(in the rows, 128 means zero)
Each path below is one point turned by a fixed rotation once a step. After each direction that follows a path, write how fast that rotation turns it, in deg/step (0 if it stays still).
Each turn is a multiple of 5 degrees from 10 to 175, or 0.
Each row of a path follows its step; steps can be skipped.

step 0: [124 132 136 134 127 123 140 129 119 120 132 120 133 134 124 129 124 127
 118 135 135 135 130 132 125 126 124 132 127 128 134 125 128 140 128 123
 126 121 117 133 135]
step 1: [129 125 127 128 124 121 127 134 127 129 130 137 128 133 138 112 119 124
 130 131 128 134 136 118 134 130 129 133 122 116 126 129 133 129 124 127
 132 118 133 118 128]
step 2: [125 131 123 129 131 127 122 128 125 122 130 138 135 123 119 130 125 120
 123 121 123 135 131 136 126 124 132 123 132 116 127 125 130 126 132 128
 117 116 121 139 131]
step 3: [126 127 124 129 127 132 126 134 125 131 133 129 126 130 121 127 129 117
 128 130 132 134 124 125 128 129 118 135 122 131 141 140 136 119 127 128
 143 117 128 130 126]
step 4: [126 121 130 128 137 128 138 135 126 122 126 131 135 130 129 131 127 127
 117 127 132 128 118 119 132 121 136 135 129 115 128 122 135 131 129 134
 128 131 123 136 120]
step 5: [120 125 125 125 131 128 127 129 134 128 127 132 125 114 118 128 121 125
 131 129 124 129 137 124 119 132 128 131 126 122 127 124 127 125 115 140
 138 123 133 122 125]
step 6: [133 128 135 130 130 141 123 138 133 127 125 129 136 123 121 126 128 128
 127 122 135 121 123 127 128 130 119 119 127 131 137 118 132 135 126 133
 123 124 118 137 129]
step 7: [133 130 136 134 133 121 140 132 123 135 127 128 126 128 126 129 121 125
 129 131 137 123 128 112 118 121 129 128 127 134 128 132 127 122 121 132
 134 122 129 124 138]
step 8: [139 122 124 133 131 135 134 128 139 118 128 128 128 123 125 122 122 134
 128 130 121 133 129 122 138 127 139 125 124 130 122 123 133 136 130 136
 123 122 124 127 135]
step 9: [135 134 125 128 132 120 127 134 120 118 126 127 123 123 121 131 125 122
 129 131 131 139 135 129 121 141 114 126 129 132 124 123 131 125 118 126
 125 125 127 129 137]
step 10: [135 123 129 129 120 130 126 129 128 132 135 133 132 128 131 115 126 129
 128 127 136 130 120 121 132 123 119 131 127 127 123 132 143 131 131 130
 121 127 136 139 137]
step 11: [125 126 116 131 131 127 143 120 127 126 127 128 132 129 125 128 122 120
 125 131 127 138 135 124 121 122 132 127 144 128 127 124 131 121 124 122
 131 125 130 135 131]
Speeds:
[129 128 129 129 126 130 125 126 129 130 129 129 127 129 127 129 128 126
 125 125 129 126 125 128 126 124 127 127 130 132 127 129 129 126 128 126
 129 125 128 130 129] | 95
[127 128 130 129 130 128 129 129 127 130 129 129 127 129 130 126 128 129
 126 128 130 127 127 123 127 129 125 128 127 126 127 131 128 130 130 126
 129 132 126 128 129] | 115

step 0: [137 121 136 136 136 129 114 123 133 122 138 137 122 122 134 116 129 126
 129 133 127 132 122 118 135 122 134 131 127 133 134 127 130 124 127 136
 128 129 134 125 132]
step 1: [115 115 125 117 129 132 127 136 128 125 127 124 133 123 139 132 128 126
 134 125 130 125 131 138 130 134 133 130 127 120 119 140 132 129 136 123
 125 123 123 128 120]
step 2: [135 132 122 137 125 138 125 125 127 136 120 133 124 126 118 130 134 125
 121 137 132 128 116 136 129 136 125 130 128 129 133 119 132 121 128 134
 123 118 132 138 135]
step 3: [132 129 123 118 131 124 130 129 124 108 125 127 128 129 132 129 123 126
 131 135 129 128 124 117 121 128 123 126 118 131 134 136 130 135 121 116
 129 133 118 135 123]
step 4: [132 132 129 132 132 131 128 117 133 143 136 125 135 128 129 124 126 128
 123 127 126 124 139 131 126 132 127 131 140 116 136 119 127 129 134 117
 116 133 126 126 125]
step 5: [133 127 125 123 132 134 129 138 138 131 121 133 128 128 136 126 128 122
 123 133 127 126 127 130 130 113 122 122 118 135 127 132 117 126 128 140
 136 140 135 130 126]
step 6: [127 125 131 130 120 115 128 125 130 124 129 125 142 122 128 127 132 140
 131 135 142 134 138 131 134 127 124 138 131 131 116 123 129 130 128 123
 123 120 129 131 128]
step 7: [120 137 129 127 131 131 113 134 129 135 141 135 116 129 120 127 117 125
 128 133 128 128 118 133 127 130 121 125 124 133 132 129 125 130 130 133
 129 123 123 117 122]
step 8: [131 118 127 118 131 128 137 128 117 124 128 134 133 126 126 123 141 126
 125 120 131 134 132 136 130 124 132 120 131 136 133 136 129 126 128 110
 131 124 131 129 134]
step 9: [132 127 126 132 130 128 133 131 139 127 138 135 127 121 133 127 127 126
 117 124 132 123 130 122 117 139 122 127 126 117 128 117 142 130 126 142
 129 123 125 129 130]
step 10: [128 129 128 128 137 128 123 135 132 117 116 123 124 139 131 125 121 118
 127 132 121 135 133 132 133 115 137 127 125 127 127 132 127 126 123 123
 112 122 128 127 132]
step 11: [128 119 147 121 123 134 127 120 127 136 123 136 131 119 118 133 130 127
 128 129 127 125 132 130 122 136 126 140 126 126 123 125 128 128 126 129
 126 135 123 137 121]
Speeds:
[130 127 128 126 131 129 126 129 131 127 129 131 130 125 128 126 128 126
 126 131 130 129 129 131 128 128 125 128 127 128 129 128 128 128 128 126
 125 127 127 130 127] | 0

step 0: [137 136 131 132 123 127 126 137 122 135 130 127 127 126 127 134 135 119
 129 138 128 128 133 128 132 122 125 132 123 138 132 127 129 132 133 120
 127 123 132 125 133]
step 1: [124 121 132 129 121 123 129 131 129 134 134 128 128 120 124 116 129 138
 124 120 123 135 125 125 126 122 129 122 130 126 129 130 131 132 119 138
 124 126 128 126 123]
step 2: [130 129 133 124 133 134 118 131 128 135 138 122 132 134 124 129 128 121
 131 139 131 124 129 128 135 135 129 140 130 128 136 136 124 128 128 129
 128 132 128 132 129]
step 3: [121 132 134 131 127 124 130 127 124 131 123 131 132 123 131 122 129 132
 131 127 121 128 128 125 145 123 129 117 124 130 124 126 130 135 128 121
 123 117 131 127 123]
step 4: [126 126 127 119 134 123 122 128 128 134 132 118 123 126 134 126 135 125
 136 130 130 125 125 137 119 126 127 136 128 128 128 134 130 127 122 142
 125 125 128 126 130]
step 5: [130 138 132 130 128 134 131 131 128 134 134 125 136 134 130 128 120 133
 126 125 125 132 123 125 135 124 127 126 117 136 121 137 124 126 135 123
 130 128 125 135 126]
step 6: [122 132 129 116 125 123 125 130 129 125 126 129 120 136 125 126 141 125
 123 132 125 135 128 139 131 129 134 122 128 125 131 124 128 130 124 133
 123 120 127 121 128]
step 7: [125 127 122 130 135 122 132 130 133 141 127 119 131 125 127 130 120 124
 127 127 128 123 123 126 127 134 121 120 127 135 130 139 128 125 126 127
 123 137 123 129 129]
step 8: [136 142 125 132 120 129 132 128 122 133 129 126 123 135 122 133 136 133
 134 130 122 133 124 127 129 131 131 130 127 126 130 126 127 133 133 128
 127 116 134 127 130]
step 9: [124 117 132 124 123 119 127 135 127 134 136 128 122 123 120 122 129 117
 123 127 126 131 131 128 125 120 127 120 126 135 124 134 133 123 127 130
 126 133 131 129 130]
step 10: [133 133 136 132 127 134 132 133 130 136 129 123 135 130 127 127 127 132
 127 134 135 133 118 122 132 134 125 133 129 122 140 131 121 133 123 132
 123 129 128 121 128]
step 11: [128 126 129 123 131 124 124 127 121 133 135 130 126 118 119 122 134 127
 132 132 115 124 135 128 137 134 135 122 127 131 124 128 126 131 131 123
 130 121 126 135 126]
Speeds:
[126 130 129 131 125 129 129 128 130 127 128 128 127 129 132 126 129 131
 129 127 128 129 125 126 129 130 129 125 127 130 130 126 127 131 128 130
 130 129 131 127 128] | 155

step 0: [130 129 127 122 121 133 139 132 129 127 125 127 132 122 123 129 124 136
 124 127 122 133 135 127 126 126 130 132 120 131 132 120 129 133 119 134
 133 126 129 130 128]
step 1: [127 134 131 127 135 125 132 123 138 130 132 132 135 134 130 125 134 120
 132 135 127 126 129 126 129 123 131 129 127 128 128 121 122 137 135 130
 122 123 133 127 131]
step 2: [130 129 127 127 133 132 127 136 131 126 130 128 121 137 131 124 131 135
 127 128 130 124 124 134 131 125 125 117 130 124 128 126 135 128 126 130
 127 141 131 122 120]
step 3: [132 132 122 125 133 130 137 128 126 127 125 126 126 120 125 123 121 129
 128 125 123 127 132 125 132 134 128 133 115 119 134 126 130 123 129 133
 137 127 130 129 129]
step 4: [128 133 122 136 127 126 130 126 130 125 130 125 125 129 130 118 134 126
 127 143 129 125 132 124 125 127 128 133 127 135 121 123 127 129 133 124
 123 122 132 126 136]
step 5: [134 121 124 125 121 134 121 129 136 128 130 129 124 140 123 122 131 129
 123 123 133 134 121 129 128 124 132 125 128 130 130 130 131 129 130 128
 133 134 134 123 123]
step 6: [126 129 121 119 130 116 138 127 129 131 127 132 123 128 130 128 126 123
 124 124 121 133 133 134 133 127 126 132 122 123 124 131 128 125 122 132
 136 125 129 131 126]
step 7: [130 131 127 129 129 125 128 124 128 129 128 137 125 129 126 118 131 128
 129 133 132 120 136 123 122 136 130 130 131 122 121 131 125 129 128 126
 115 126 127 121 131]
step 8: [133 120 127 131 130 134 122 129 128 123 128 134 124 130 136 126 129 135
 125 130 132 134 116 131 121 127 131 136 122 128 129 133 130 127 130 124
 132 136 128 126 121]
step 9: [124 131 124 126 123 119 130 131 130 129 124 130 124 131 132 129 122 119
 125 121 127 131 123 123 127 134 119 131 122 126 132 124 127 120 124 124
 133 120 130 136 133]
step 10: [129 132 122 134 124 121 131 126 130 127 136 136 131 127 120 127 134 133
 128 128 132 129 132 125 119 131 127 127 137 133 124 127 129 126 125 130
 125 122 119 120 127]
step 11: [133 124 128 131 128 130 129 121 130 130 129 136 129 128 132 132 135 131
 125 126 127 129 121 124 131 129 130 131 133 128 134 141 121 132 130 126
 130 138 133 134 120]
Speeds:
[128 127 128 126 126 126 131 131 127 127 127 128 129 127 128 128 130 128
 129 124 129 126 131 128 126 127 125 129 125 127 129 129 129 127 128 131
 129 128 127 128 133] | 115
[129 127 130 130 130 128 127 128 130 129 126 124 127 128 129 128 132 130
 127 126 132 128 127 127 128 125 126 129 130 127 129 129 127 130 128 127
 129 130 128 125 127] | 120
[129 129 128 128 128 129 128 125 129 128 126 128 129 124 127 125 133 128
 129 129 125 129 129 126 128 131 129 130 128 130 128 128 129 129 125 129
 126 128 125 127 129] | 110

step 0: [128 136 120 136 135 130 134 133 117 123 119 138 137 131 122 131 124 124
 134 126 131 121 128 125 126 136 130 123 129 120 128 126 121 128 128 120
 127 131 124 123 138]
step 1: [129 133 132 131 134 132 126 133 125 134 129 124 138 134 137 118 126 129
 126 119 126 127 115 120 120 128 125 143 126 129 128 126 125 129 130 129
 127 119 128 123 117]
step 2: [126 130 131 128 129 130 120 128 125 129 128 129 133 130 125 134 128 128
 126 139 127 128 135 133 117 142 121 128 139 122 140 126 122 134 126 126
 122 132 140 124 126]
step 3: [123 132 122 135 136 124 133 137 117 126 116 124 130 138 131 134 118 132
 124 130 133 122 127 125 128 119 132 127 125 121 128 123 126 131 132 132
 130 127 125 114 126]
step 4: [132 132 132 136 129 127 121 129 129 138 127 133 137 128 125 131 133 123
 141 123 131 130 121 125 117 128 121 130 131 131 132 120 124 131 128 118
 125 121 122 124 117]
step 5: [126 126 128 127 134 141 123 136 120 134 123 131 128 129 139 125 115 127
 130 134 126 126 130 129 122 144 128 128 123 116 133 128 121 128 125 130
 123 130 130 126 131]
step 6: [121 138 126 129 136 120 127 135 120 130 133 123 130 139 121 130 117 128
 126 124 135 133 123 128 122 123 124 135 136 131 127 119 124 132 126 129
 133 127 136 124 125]
step 7: [125 135 126 135 128 128 121 117 122 129 123 137 139 129 125 133 130 121
 125 129 127 118 126 121 124 134 126 119 125 122 134 125 121 125 124 122
 120 123 125 120 122]
step 8: [135 131 127 134 138 139 138 141 123 127 117 125 138 130 135 120 126 127
 132 124 130 127 125 129 122 131 129 139 133 118 127 126 125 131 128 126
 128 130 129 126 127]
step 9: [123 132 132 127 127 123 116 134 126 133 136 127 133 136 130 131 124 136
 123 130 124 130 125 124 116 136 120 130 133 135 132 127 124 138 133 128
 124 123 131 116 123]
step 10: [124 130 125 137 134 126 128 126 119 131 116 128 129 129 125 141 125 123
 130 136 136 121 132 134 127 131 128 129 122 116 142 123 122 126 130 128
 129 130 135 124 124]
step 11: [129 134 128 133 135 134 128 135 122 131 119 130 130 134 130 123 121 127
 135 127 128 131 122 120 119 117 127 125 135 127 121 119 127 134 123 124
 124 124 116 120 122]
Speeds:
[125 130 126 127 127 128 129 127 127 127 128 128 127 126 129 132 130 128
 130 127 127 125 129 126 131 125 127 131 130 126 127 126 128 126 126 126
 127 129 125 126 128] | 100
